In the rows, zero is written as 128.
Named moves come first, each a turn or a mirror and shown by rows before and after it. Which of them, in which order, take the first row of each pair that follows to the second? Write the first one first, as in the answered first pair.
C (before -> after):
[189 121 161 114  72 156  86 118 118 155  90  93 118  95 144  87  91 153
 174 155 153 123 176 136 122 108  90 189 145 163 128 147 121 134 135 127
 145  96  84] -> [130 151  72 165 127 129 103  75 138 201 129 122 152 145 102 188 104 115
 131  99 129 123 109 143 163 146 157 169 142 194 110 120 177 161 144 144
 101 103 106]
[114 124 130 147 160 124 140 136 121 113 119 154 115 141 126 137 160 120
 124 131 115 135 115 114 138 134 118 102 117 118 140 135 136 125 147 111
 135 153 149] -> [126 120 145 139 150 129 135 143 118 104 109 148 107 132 133 120 158 126
 131 141 120 137 129 115 131 126 107 107 117 116 144 138 125 121 145 107
 144 151 146]
[ 86 158 136 133 165  98 143 152 117  82 130 160 105 129 117 130 126 136
 121 143 117 131 133  88 135 113 124 106 123 129 122 127 117 133 119 109
 122 136 150] -> [ 89 155 142 130 162 100 143 155 116  76 128 157 104 126 119 124 125 139
 123 146 118 131 138  89 132 110 120 108 121 129 124 131 115 132 117 108
 127 134 149]
T (before -> after):
[141 111  94 129  68 112 140 112 146 133 121  57 141 133  90 140 115 149
 160 111 127 116 135 198 173  81 127 157 102 115 136 118 140 148 125 164
 124  90 136] -> [148  94 110 153 113  92 154  95 127 125 106  81 134 143  89 154 157 148
 192 129 113 134 123 193 179 117 129 151 107 115 147 134 146 134 163 127
 137 120 176]
[118 139 142 110 184 140 124  85 119 104 126 104 101 115 111 118 165 143
 120 143 124 156 126 105 139 146 118 120  72 116 125  87 106  79 138 131
 151 138 160] -> [112 152 129  91 148 158 114 100 137 111 141  86 107 107 112 107 131 143
  93 128 139 141 134 109 132 115 118 126  69 119 117  75 100  90 107 160
 141 112 125]
[ 82 116  98 165 142 139 135 121 114 162 126 128 150 128 116 162 131 132
 144  42 141 152 132  73 130 127 140  91 126 167 102 116 124 139 158 121
 159 138 147] -> [ 86 108 126 152 138 142 136 145 108 127 115 130 123 120 134 127 142 140
 153  58 144 160 158  55 126 110 107  82 125 147 115 124 106 133 166 113
 173 146 145]
W (before -> after):
[186  77 129 171 154 171 170 140 121 178 112 154 150  91 158 127 142 120
 141 120 176 128 143 127  60 109 109 175 177  84 120 113  97 149 181  92
 101 109 145] -> [184  76 134 167 150 172 168 152 125 167 111 153 142  90 164 117 143 124
 138 120 175 129 150 119  61 100  96 169 176  78 123 113  93 148 182  93
 100 110 143]
[146  92 152 139 127 130 123 139 141  85 114 127  60 131 164 120 158 137
 133 150 123 154 132 107 112  98  87  98 143 104 150 154  99 145 138 100
 124 175 107] -> [138 107 137 124  96 145 113 152 158  95 129 110  66 126 164 113 127 135
 104 132 135 138 140 109 106  73  87 101 140 109 141 140  95 155 108 131
 113 150  77]
[139 121 136 140 153 110 140 129 125 144 133 140 125 129 136 141 112 134
 150 136 133 130 110 124 139 158 154 124 125 133 147 140 139 127 153 106
 121 148 158] -> [133 118 147 133 151 112 139 144 126 121 132 142 107 127 147 124 120 136
 149 138 133 136 124 110 141 142 132 113 124 120 153 141 130 126 156 109
 127 152 157]
M (before -> after):
[149  96 144 122 133 116 125 143 130 126 115 121 121 118 131 114 128 133
 155 169 126 123 153 128 116 133 138 143 149 127 130 133 109 130 139  90
 154 109 127] -> [152 100 133 130 138 111 128 129 130 148 116 122 137 122 124 132 125 130
 158 165 125 120 137 140 115 147 158 151 152 137 124 131 120 133 137  89
 147 107 129]
[109 155  90 122 129 153 119 148 125 113 108 140 112 140 115 148 106 135
 119 105 148 125 128 118 120  98 125 100 128 136 132 121 156 113 121 148
 108 108 113] -> [113 147 107 116 126 154 118 158 122  97 102 142 100 133 122 130 113 141
 127 114 149 128 139 110 117  92 110  99 125 126 137 125 149 107 124 144
 115 116 116]
[159  85 167  90 121 122 154 126 115  97 120 110 127 129 136 104 111  98
 142 210 163 135 164 155 156 140  97  96 143 153 101 115 122 141 146  77
 171 120 133] -> [167  87 156 100 129 116 158 106 112 121 120 108 149 134 126 126 107  96
 152 209 162 133 146 172 158 158 120 106 145 165  94 114 132 143 150  72
 168 120 141]
Then:
(two moves a pair)
[105 132 121 153 153 114 132 119 132 127 127 139 126 134 117 151 147 126
 138 115 118 132 107 118 135 156 139 128 145 120 114 140 148 134 136 122
 134 149 142] -> [137 118 152 141 137 119 128 122 122 125 108 129 127 117 127 124 138 140
 165 137 126 131 122 130 119 158 130 145 149 119 116 149 131 124 134 109
 146 145 140] -> C then M
[ 97 109 116 115 138 127 119 168 168 102 174 114  68 143 170 140 126  85
  92 110 121 143 147 109  96  81  89 116  82 100  98 130 108 122 109 144
  94 126 109] -> [117 114 120 102 110 137 112 163 169 124 168  94  86 130 169 132  99  92
  95 115 133 129 149 127  82  77  98 139  86 111  92 127 103 121  89 150
  94 107  93] -> W then C
[132 120 145 130 142 130 111 143 117  98  94 142 116 119 124 105 146 137
 158 148 134 146 140 112 104 136  87 122 116 102 137 140 116 107 158 104
 145 137 123] -> [114 152  87 129 118 136 101 119 140 154 122 123 159 128 100 146  94 124
 122 108 140 121 112 137 109 131 133 136 116 134 112 111 139 130 119 146
 115 101  90] -> W then T
[140 198 155 108 115 132 136 148 143  61 174 148 111 146 113 135  92 119
 153 157 132 157 129 106 127  79  66  94 101 129 150 133 115 131 140 127
 172 127 128] -> [140 194 136 140 155 109 148 111 134  90 171 165 132 165  94 181 111 109
 170 153 119 164  91 122 140 127 102  99 107 149 144 137 140 130 162 104
 169 145 158] -> T then T
[145 121 120 139 126 121 121  98 134 178 120 113 153 143 106 154 129 119
 148 121 135 122 101 157 137 149 155 141 140 138 117 125 139 119 121 121
 126 130 129] -> [143 124 137 107  85 146 107 139 142 145 124  96 129 123 126 107 105 129
 131 124 147 117 140 140 124  99 119 136 133 118 122 118 112 119 100 143
 132 113  97] -> T then T
[110 126  94 158 192 116 168  74 138 129 128 173 108 147  99 178 154 108
 131 107 111 142  97 133 156 184 186 118 147 146 136 135 173 155 171 118
 122 155 176] -> [150  96 174 116 159 139 155 128 120  63  95 160  57 109 142  83 161 136
 165 157 128 152 165 108 129 144 114 120 143 107 164 162 121 131 178  98
 161 161 166] -> T then M
[113 150 118 124 130 145 125 147 126 121 133 139 120 137 128 108 133 127
 110 117 138 112 159 113 121 119 108 120 138 134 142 129 139 131 133 138
 130 121 104] -> [115 151 107 142 151 134 132 123 119 141 131 147 135 150 117 137 143 120
 118 118 132 114 135 126 129 146 132 124 141 147 138 133 153 132 143 127
 127 127 120] -> T then W
[126 181  42  93  59 163  95  99 139 173 199 116 157 118  76 155 116  94
  93 135 116 117 117 136 170 142 172  84 158 156  99 112  99 162  83 136
 122 104 135] -> [154 131 126  99 112 146 113 120  99  93 153 148  95 108 110 102 201 111
 161 201 100 158 151  99 168 165 114  64 160 111 138 158  72 126 153  67
 172 166 196] -> W then T
[153  93 144 138 131 137 108 124 145  79  99 101 103 117 147 107 150 135
 178 123 127 149 136 107 138 128 117 107 110 101 148 147 116  80 160 117
 126 127 134] -> [132 122  92 130  99 149 100 114 172 123 130  80 137 121 126 135  98 124
 134  82 136 124 117 127 138 109 149 118 108 125 125 117 131 103 119 164
  94  88  96] -> T then C
[130 134 164 193 119  90 126 112  81 133  80 147 167 112 116  54 198 140
 161 175  80 164 158 110 167 146 165 142 115 164 127 133 135  84 187  74
 135 157 191] -> [111 136 158 195 127  90 131 126  86 116  88 154 151 116 120  51 210 135
 148 169  75 171 163  91 178 135 155 125 112 154 132 130 137  87 193  79
 133 163 190] -> M then W
[150 128 120 130 103 136 115 115 159 168 116 106 149 130 127 112 104 119
 124 141 151  99 134 161 127 125 168 142  72 149 155 119 112 137  86 136
 114  96 126] -> [149 115 122 155 149 115 132  96 145 162 105 131 145 145 123 132 146 115
 149 153 134 117 117 156 139 161 177 133  75 143 164 135 123 128 125 104
 124 127 166] -> M then T
[128 115 114 166 130 150  95 128 164 133 100 133 130 123 116 145 177  88
 141 111 150 132 129 133 139 197 153 120 125  92 121 104 108 103 128 174
 118 159 145] -> [117 121 108 159 126 156  96 139 172 127 107 134 123 123 118 140 174  85
 127 103 151 129 136 126 140 184 146 111 121  88 121  99 107 108 122 186
 114 154 136] -> M then M
[155 103 149 143 125 183 124 110 117 128 101 164 111 122 133 135 155 135
 147 162 141 116 131 137 101 154 117 116 204 169 143 163  87  73 108 103
 168 115 196] -> [113 126  91 162 141 175 129  97 137 152 133 174 129 147 111 190 147 112
 106 120 131 113  99 137 126 160 147 100 200 186 130 143 116  93 100 129
 138 106 192] -> C then M
[140 129 140 119 108 123 124 136 125 144 135 126 149 129 125 136  96 145
 113 138 139 118 135 155 113 128 131 136 132 127 131 123 125 138  96 141
 121 107 111] -> [142 124 140 143 139 105 135 115 117 151 129 141 153 137 119 158 119 140
 132 143 126 129 118 158 121 156 144 132 134 130 133 130 135 132 117 119
 125 126 137] -> M then T
[133 117 142 101 131 136 108 189 148 144  73 114 126  57 151  86 110 132
 141 141 150 109 162 118 105 165 109 159 135 174 148 108 125 113 123 100
 100 115  85] -> [109 132  96 133 166 118 120 151 154 180  90 127 154  82 123 146 115 112
 127 116 136 108 119 131 125 197 153 155 136 196 135  97 158 125 131 102
  81 120 102] -> M then C
[173 166 145 138 100 136 115 110 121 153 149 115 172 133 127 133  86 118
 153 143 114 124 122 166 118 137 133 130 125 151 134 121 153 133  91 123
 123 114 136] -> [166 155 150 158 139 120 127 103 111 137 143 137 159 144 128 145 124 117
 169 150 100 140 115 154 130 161 134 113 129 145 143 132 161 124 121 102
 131 139 165] -> T then C
